Rows are one point carried round by a steady rotation, each followed by how many steps it has turned.
The counts run from 0 to 753.
[-4.17 -1.40 -0.70  1.66  1.77  4.33 -0.45  2.38  0.46  0.04]
665
[-1.41  0.79 -1.13 -0.74  4.05  5.34 -1.26 -0.06  1.18  0.22]
661
[ 4.92 -1.15 -0.36  0.09  2.98  2.10 -1.86  0.65  2.46 -0.88]
324
[-0.21 -0.60 -0.80  2.33 -2.52  2.60 -1.31  2.38  2.96  0.16]
475
[ 1.37  1.58 -3.00 -0.69  0.17  2.92 -3.00  1.28  1.51 -1.08]
314
[ 1.75  0.96  1.86  0.36  1.11 -2.99  1.44  0.84  1.18  3.80]
437
[ 0.62 -0.95  4.35  2.95 -1.74  0.93 -1.84 -0.11  1.21 -1.53]
644
[-2.42 -0.28  4.36  2.95 -0.49  0.13  2.29 -1.83 -0.89 -1.43]
37
[-1.28  0.69  0.55  0.37  0.80 -4.66 -2.39 -2.83 -0.19  1.70]
96
[ 1.73 -2.66 -0.13 -1.65 -1.14 -3.08 -3.79 -0.22 -4.40  0.08]
82
[ 2.39 -1.35 -0.47 -3.65  0.91  2.82  1.84  1.97 -2.29 -1.16]
532
[-0.81 -3.72 -0.17 -0.80 -2.15 -0.30  0.27 -1.80 -2.10 -3.15]
717
[-0.89 -0.51  3.94 -4.40  1.86 -1.02 -1.27 -1.75  2.16 -0.73]
749
[-3.31  0.80 -0.30  0.15  1.19 -2.03 -1.00  4.62  2.67  1.20]
124
[ 0.73 -1.12  2.05 -3.09 -0.88 -1.16 -1.54 -2.22 -2.25 -2.76]
403
[ 1.36 -0.70  1.63 -0.99 -0.28 -1.37 -2.02  2.89 -3.73  1.39]
612
[ 4.63  1.26  1.33  1.83  2.40  2.64 -1.69  2.94 -0.74 -1.19]
481
[ 1.97  0.72  2.69 -2.97  2.02 -1.94  1.67 -1.86  0.80  2.83]
748
[-1.50 -0.20 -4.11 -1.15  3.34 -1.71  0.25 -3.02  0.35 -0.49]
573
[-2.33 -1.20 -0.05 -1.60 -1.61 -2.27 -2.05  0.04 -1.23  3.28]
421
[ 0.21 -0.79 -0.27  0.81 -3.86  4.81 -2.01  0.42  3.14 -1.70]
0
[-1.77 -3.09  0.11 -1.21  1.37  2.12  3.73  1.30  0.63 -4.41]
537
[-1.52 -2.55  1.05 -0.82  2.19 -3.36 -0.01 -1.35  3.26  0.38]
409
[ 3.33  1.48  1.38 -2.72 -0.43 -0.37 -0.71  2.07  1.77  2.55]
452
[ 0.38 -2.03  1.36  2.61 -4.91  1.07 -1.09  0.62  1.27  0.73]
476
[-1.57 -1.69 -0.19 -2.05 -0.89  1.77 -1.17  5.00  1.74  3.40]
292
[ 1.87  1.11 -0.74  3.70  3.25  0.15 -2.00  1.10 -4.04 -3.05]
327
[-0.95  2.57 -0.30  5.04 -1.57  3.37  0.25 -3.87 -0.24  1.46]
180
[-1.90  1.14 -1.18  0.20 -2.37  4.39 -2.14 -0.14  2.90  1.00]
658
[-2.27 -2.57  1.65  1.06 -1.03 -3.04  2.19 -0.94  1.93 -1.39]
384
[-1.48 -2.90 -1.71 -3.39  3.01 -0.69 -0.87  1.87  0.07  3.74]
266
[-3.02  1.05  0.04  1.92 -3.89  5.22 -1.19 -1.76  1.09  0.58]
501
[ 1.36  1.50  0.91  4.79 -2.19 -0.12 -1.58 -2.96 -0.79 -0.69]
491
[-1.87  1.84  1.05 -1.36 -2.73 -2.81 -3.92 -3.81 -0.47  1.70]
260
[-3.63 -1.57  2.36  4.96  0.15  1.68  0.17 -0.91  3.08 -1.29]
11
[-1.55  1.83  1.96  2.54 -0.12 -4.05 -1.43  1.30 -1.39  3.30]
279
[ 2.04 -3.05 -2.15  0.70  0.24  0.74  3.66  0.93 -3.71  0.61]
214
[-3.54 -1.73 -0.05  0.42  1.38 -2.66 -0.91 -0.89  0.71 -0.79]
252
[-1.58 -2.57 -1.44 -3.23  0.96  0.71 -0.93 -0.68 -0.64 -3.20]
559
[-1.76 -1.91  2.44  2.22 -0.71  3.62  2.45 -2.97 -2.48  0.81]
191
[ 0.89 -3.31 -0.73 -2.98  1.63  0.57  0.82 -2.30  1.16  4.72]
423
[-1.11  1.24 -2.32 -2.66  1.96  0.00 -0.61  3.11 -0.21  3.62]
445
[ 0.51 -1.18 -2.49 -0.82  3.25 -2.14  2.56 -0.01 -2.97 -2.38]
225
[-1.17 -0.75 -0.43  1.56  4.59  1.38  5.39  0.86 -0.22  0.93]
357
[-1.21  2.63  0.39 -1.29  1.47  3.16  5.64 -1.84  1.05  0.50]
361
[-0.18 -0.98  0.76  3.36  0.51  2.40  0.58 -1.15 -2.26  2.23]
345
[ 1.67 -0.11 -1.00  0.09  2.76  3.70  0.16  1.64 -3.98  1.75]
664
[-2.17 -0.74  1.07 -2.75 -1.65  1.20 -2.03  4.29 -0.14 -1.01]
135
[-2.70 -5.32  1.26 -0.69  0.16 -0.17 -1.11 -0.66 -0.12 -2.42]
563
[-1.96  0.61 -0.35 -0.37 -0.71 -3.48 -2.94 -2.43  0.19 -1.81]
571
[-0.54 -0.03 -4.64 -0.08  0.60  0.05  1.96  2.92  4.68  2.11]
628
[ 0.58 -0.52 -0.54 -3.67  0.55  2.80  1.97 -0.27  0.04 -0.99]
54
[-4.81  0.15 -0.89  1.44 -1.38  2.67  0.88 -1.89  0.70  0.67]
22
[-0.43  1.49 -0.60  0.40  2.41 -1.27  0.15  2.97  1.16  3.66]
123
[ 0.56 -0.93  0.80 -0.81  2.21 -4.18 -2.64 -1.25 -2.84  0.19]
250
[ 0.98  1.16 -1.59 -0.70 -2.64  3.49 -3.59  1.17  3.56 -2.85]
157
[ 0.57  4.41 -0.70 -0.12 -4.90 -2.40 -1.93  0.22 -0.54  1.58]
286
[ 2.11 -3.22  0.25 -2.35  0.26  0.86  4.62 -0.28  1.05 -0.04]
218
[-0.75 -0.28  3.23  1.90 -2.21 -4.86 -0.90  1.13  0.10  3.66]
436
[-1.14 -0.34  0.96 -0.03 -4.81 -2.14  0.67  0.71  0.67  4.89]
604
[ 3.51  1.68  0.54  3.14  2.35  1.20 -1.54 -1.12 -0.52 -1.84]
170
[ 2.75  2.20 -1.72 -2.53 -1.19  1.24  1.79 -0.87 -4.50 -1.29]
210
[-4.39  1.96 -0.06  2.79 -1.13  1.38  0.82  0.70 -3.43 -1.96]
677
[ 2.75  2.12 -0.23  0.94  3.39  2.02 -1.71  0.37  2.78 -2.06]
646
[ 1.63  0.32  1.23 -1.53  3.34  3.54  1.71 -1.04  1.26 -1.03]
350
[-0.08  0.22  0.13 -1.67 -0.62 -0.71 -0.88 -4.29 -1.27  1.85]
736
[ 1.94 -1.62 -1.99 -0.20 -2.73  0.16  0.37 -1.00 -3.75 -1.44]
714
[ 1.09  1.47 -2.52 -0.41  2.18 -2.62 -1.02 -3.09 -1.71  0.79]
572
[ 1.47  3.18 -1.97  2.12 -0.73  2.72  3.66 -0.94 -0.15  4.23]
682
[ 0.85 -1.39  0.86 -0.59 -2.35 -2.18  0.00  2.82 -0.67  0.83]
615
[ 0.74  1.22 -1.96 -2.13 -2.50 -2.33 -1.41 -2.33 -2.79 -2.42]
235
[ 3.00  2.97 -2.05  3.73  3.67  0.22 -2.24  1.04 -0.91  0.71]
649
[-2.49 -0.71  3.68  0.27 -2.41  1.79  4.95 -1.30  0.80 -4.17]
695
[-0.58 -2.11  0.94  2.84  1.74  1.76 -1.23  0.77  4.34  0.59]
643
[-2.10  1.75  1.39  0.60 -2.01  3.86 -3.50  0.28 -1.10 -1.26]
662
[ 2.61 -0.38  0.69  3.08 -0.90  1.68 -2.35 -0.92 -4.23 -2.40]
5
[ 2.42 -0.13  1.61  3.91 -2.79 -2.34 -0.01  2.35  0.82 -0.60]
462
[-0.04  0.60  2.94  1.78 -1.96 -2.90 -2.69  5.39 -2.05  0.08]
458
[-0.67  1.35 -2.15 -1.30  1.40  4.74  0.54 -2.04  2.14 -0.21]
182
[-4.32 -0.28 -1.33 -3.84 -1.28  1.51  2.55 -0.98 -2.32 -2.39]
212
[-2.23 -1.65 -4.35  2.88  3.09  2.83  1.01 -0.46  1.33  0.10]
21
[-2.46  0.03 -0.52  1.87 -3.86  1.96  3.07 -1.64 -0.97  0.02]
527
[-1.12  1.40 -2.86  2.05  3.43  3.26  4.13  1.03  0.00  1.31]
679
[-2.94 -4.83  0.07 -3.46  1.21 -0.84 -3.55 -0.14 -0.10 -2.47]
84
[ 2.16  0.75  0.52 -0.42 -1.20  2.57  1.37 -4.50 -3.11  0.67]
27
[-2.48 -2.05  1.50  0.63  3.29  4.04  2.89 -1.08  1.48 -1.15]
36
[ 2.92  1.77 -2.62  0.44  0.12  3.59  0.36  1.09  1.53 -0.22]
156
[ 0.19  1.16 -1.71  3.20  2.37  1.49  0.49  0.70  1.14  3.30]
653
[-1.23 -0.30  4.20  0.39 -1.74 -2.15 -2.86  0.70  0.19  2.82]
114
[ 3.15  0.99 -3.70 -3.40  1.95 -0.59  0.15 -3.75 -0.67  2.21]
737
[ 2.32 -0.16 -4.09  1.92 -3.78  0.90 -0.31  1.64 -0.10  1.86]
473
[ 1.38  1.12  0.01  3.72  0.19 -2.75  0.82  3.52 -0.24  1.32]
305
[ 2.62  0.37  4.49  0.06 -4.45 -0.63 -1.44  2.49  0.62 -0.44]
297
[-1.95 -0.87  4.78 -1.41  1.46 -3.45 -0.40  0.25  2.78  0.40]
592
[-1.64 -2.09  1.98  1.38 -0.63 -3.96 -0.56 -3.55  0.27 -0.56]
410
[-0.68 -1.68  0.16 -2.43 -3.26  0.11 -0.05 -2.74  0.56 -3.75]
556
[ 0.88  0.52  2.03  0.35  2.47 -4.74 -0.24  2.26 -3.11  2.72]
433
[ 2.41 -1.99 -3.44  1.48  0.14  2.10 -0.72  2.32  2.53  1.88]
474
[ 1.63  0.83  0.12 -2.67  2.06  0.09 -1.17  4.11  1.29 -1.26]
456
[ 0.60  2.92 -2.23  0.17  2.12  3.73 -0.76 -1.65 -0.10 -0.89]
339
[ 2.82  2.21 -0.55 -0.45  2.20 -3.13 -0.11 -3.53  0.28  0.91]
415
[ 2.26  1.55 -1.68 -1.94 -1.14 -1.86 -2.38 -2.85 -1.49  3.48]
261
[ 1.59 -0.51  2.81 -4.20  0.96  0.24 -2.34 -1.05  2.54 -0.27]
427
[-2.86 -1.70 -0.90 -0.83  4.24 -1.08  0.49 -1.82  0.57 -2.94]
727
[-1.37 -0.08 -0.79  2.07 -1.87 -1.14 -0.23  2.91  3.98 -0.38]
307
[-0.88 -3.00  2.29  3.32 -2.38  1.19  2.98  0.59 -3.51 -0.35]
692
[-1.44 -1.23 -2.62 -0.97 -1.50 -4.32  0.40 -2.02 -1.82 -3.18]
70
[-5.23 -0.13 -3.88 -1.90  0.59  0.06  4.28  0.52  1.83  0.93]
47
[ 2.00  2.22 -0.10  1.20 -0.05  3.32 -1.14 -0.80  3.94  2.88]
657
[ 0.56 -0.90 -0.01  0.97  1.04 -1.92  1.22  4.57  2.43  0.03]
460
[ 1.02  1.08 -3.76  3.68  4.14  0.68 -1.28 -0.43 -0.40 -1.06]
174
[-1.79  1.08 -3.10  4.33 -2.13 -0.93 -1.19  3.40  1.98 -1.49]
150
[-0.34  1.79 -2.01  3.82  1.86  2.09  1.55 -2.34 -2.43  1.99]
20
[ 1.23 -0.09 -0.30 -4.13 -0.33  1.02  0.61  0.36  3.11  4.19]
606
[-2.87  2.38 -0.79 -2.23 -0.20  3.11  4.23 -0.93  0.80 -1.03]
208
[-2.53 -0.29  1.09 -5.06  1.00  0.38 -3.43  1.22  0.21 -0.22]
585
[ 0.97 -1.35 -0.95  4.16 -2.02  2.58 -0.72  1.92 -2.56 -1.13]
162
[ 2.65  1.00  3.58  0.19  1.56  4.17  0.82 -0.78 -2.11  0.70]
349
[-1.24 -2.50  2.63 -2.67 -0.91 -1.75 -1.34 -3.69  2.30 -1.81]
245
[ 2.39  0.13 -2.60  4.54 -0.02  0.79  1.34  1.98  2.73  3.06]
152
[ 2.38  0.83 -0.68 -2.85 -0.71  0.02  0.67  4.48 -0.55  3.50]
291
[ 2.41  0.80  0.58 -0.66  2.13 -4.46 -2.77 -1.88 -0.84 -0.63]
93
[ 1.67  1.63  1.10 -3.54 -3.80 -1.56 -1.36  0.33 -1.05  1.31]
608
[ 1.73 -3.39 -0.47 -0.77  2.16  0.04 -0.61 -1.66 -3.87 -0.59]
561
[ 4.46 -1.38  1.20 -1.42  1.99 -2.83  0.71 -2.30 -1.16 -1.12]
247
[-1.70 -4.42 -1.17 -3.63  1.60  0.68  2.08  1.09 -1.22 -3.42]
58
[ 0.27  0.29 -0.38  2.40 -0.12  2.84 -2.37 -0.17 -5.83 -0.10]
663
[ 3.59  1.08  0.11 -0.55  0.42  5.61  1.49 -1.53  0.16  1.35]
503
[-0.35  2.68 -0.76  3.43  1.42  0.66  3.80  0.21 -3.19  2.02]
678
[ 0.28  2.27 -3.14  0.03 -0.41 -1.35 -2.43  2.78 -1.06  2.95]
444
[ 4.01  0.54 -0.56 -1.80  1.71 -2.24 -1.13 -3.08  1.91  3.71]
258
[ 1.65  1.74 -0.82 -2.12  0.35  4.79  4.14 -1.36  1.21 -1.82]
529
[ 0.62  0.69 -0.80  1.58  3.13  2.11 -3.53  2.63  2.46 -3.29]
482
[ 2.64 -3.68 -4.20 -1.13  0.54  1.78  1.14 -1.88 -2.51 -0.75]
715
[ 1.76 -3.37 -4.46  1.72 -0.92 -1.83  2.83 -0.90 -2.20  1.58]
550
[ 1.14  0.81  4.74  0.34 -2.38 -1.87 -0.61  2.05  3.96 -0.99]
618
[-4.11  1.76  0.26  3.39 -0.70  3.57  0.87 -1.56  2.51 -0.42]
179
[-0.31 -0.80  2.32 -2.69  0.88 -0.72 -0.47  0.66  3.06  1.13]
270
[-3.87  0.50 -2.28  1.61  0.08  2.91 -3.02 -0.07  1.06  0.48]
497
[-1.70 -1.22 -1.77 -0.83 -2.23 -0.48  2.68  0.42 -5.22 -0.35]
213
[-0.50  1.41  1.98  4.21 -1.12  0.86 -2.15 -0.70  0.30 -1.94]
169
[-0.62 -0.40 -1.07  0.97  1.33  5.05 -0.45 -1.44  2.28  1.81]
500
[-0.09  0.71  0.84 -0.62 -1.82 -4.53 -1.20 -5.25  0.37 -0.17]
414
[ 2.01 -1.25  2.81  1.25  1.03 -3.13  0.28 -0.41 -1.43  2.22]
590
[-2.93  4.07 -1.06  2.11 -2.10 -0.40  0.41 -1.84 -2.84 -0.82]
520
[ 1.82 -3.00  0.83  0.16  1.59 -1.26  2.66 -1.79  0.37  1.24]
565
[-0.20  2.50  0.41  2.59  3.31  2.30 -0.82 -2.38  3.47 -1.96]
14
[-0.96  1.64 -1.39  1.58  4.26 -0.79 -1.95  0.25  1.95 -0.93]
650
[ 1.33  0.92  2.13  0.51  3.00  0.17  3.78 -2.19  0.53 -0.40]
39
[ 4.77 -3.49 -0.50 -3.80  2.15 -0.42 -0.38 -2.67  2.80 -0.37]
401
[-1.45  0.78 -0.57  0.39  4.27  1.93  1.45  1.17 -0.24 -2.56]
354
[-1.07 -1.81  1.87  4.60 -0.04  1.96 -1.65  0.06 -0.63 -1.86]
8
[-1.40 -0.93  1.81  2.45 -0.31 -4.08  2.43  0.53 -4.39 -4.11]
381
[ 2.28 -2.14  2.13 -1.73  0.98  0.32 -0.32 -0.18  1.11  4.03]
269
[-0.36 -2.34 -2.99 -2.34  3.05  3.59  4.46  2.26 -2.82 -0.31]
690
[-0.07 -1.04  2.10  2.72 -4.22  4.41 -3.03  0.85  1.36 -1.25]
322
[ 1.84  0.73  3.06 -2.34  0.12 -2.65 -3.56  0.10 -3.37  0.11]
429
[-3.96  1.48 -1.48  2.44 -0.40 -1.30 -3.03  1.44  0.81 -0.56]
651
[ 0.50 -2.97  5.06  0.81 -1.27 -1.16  0.38 -1.17 -1.78  5.68]
268
[-0.15 -1.38  2.34 -1.74 -0.36 -2.44 -2.27 -1.70 -4.84  1.16]
586
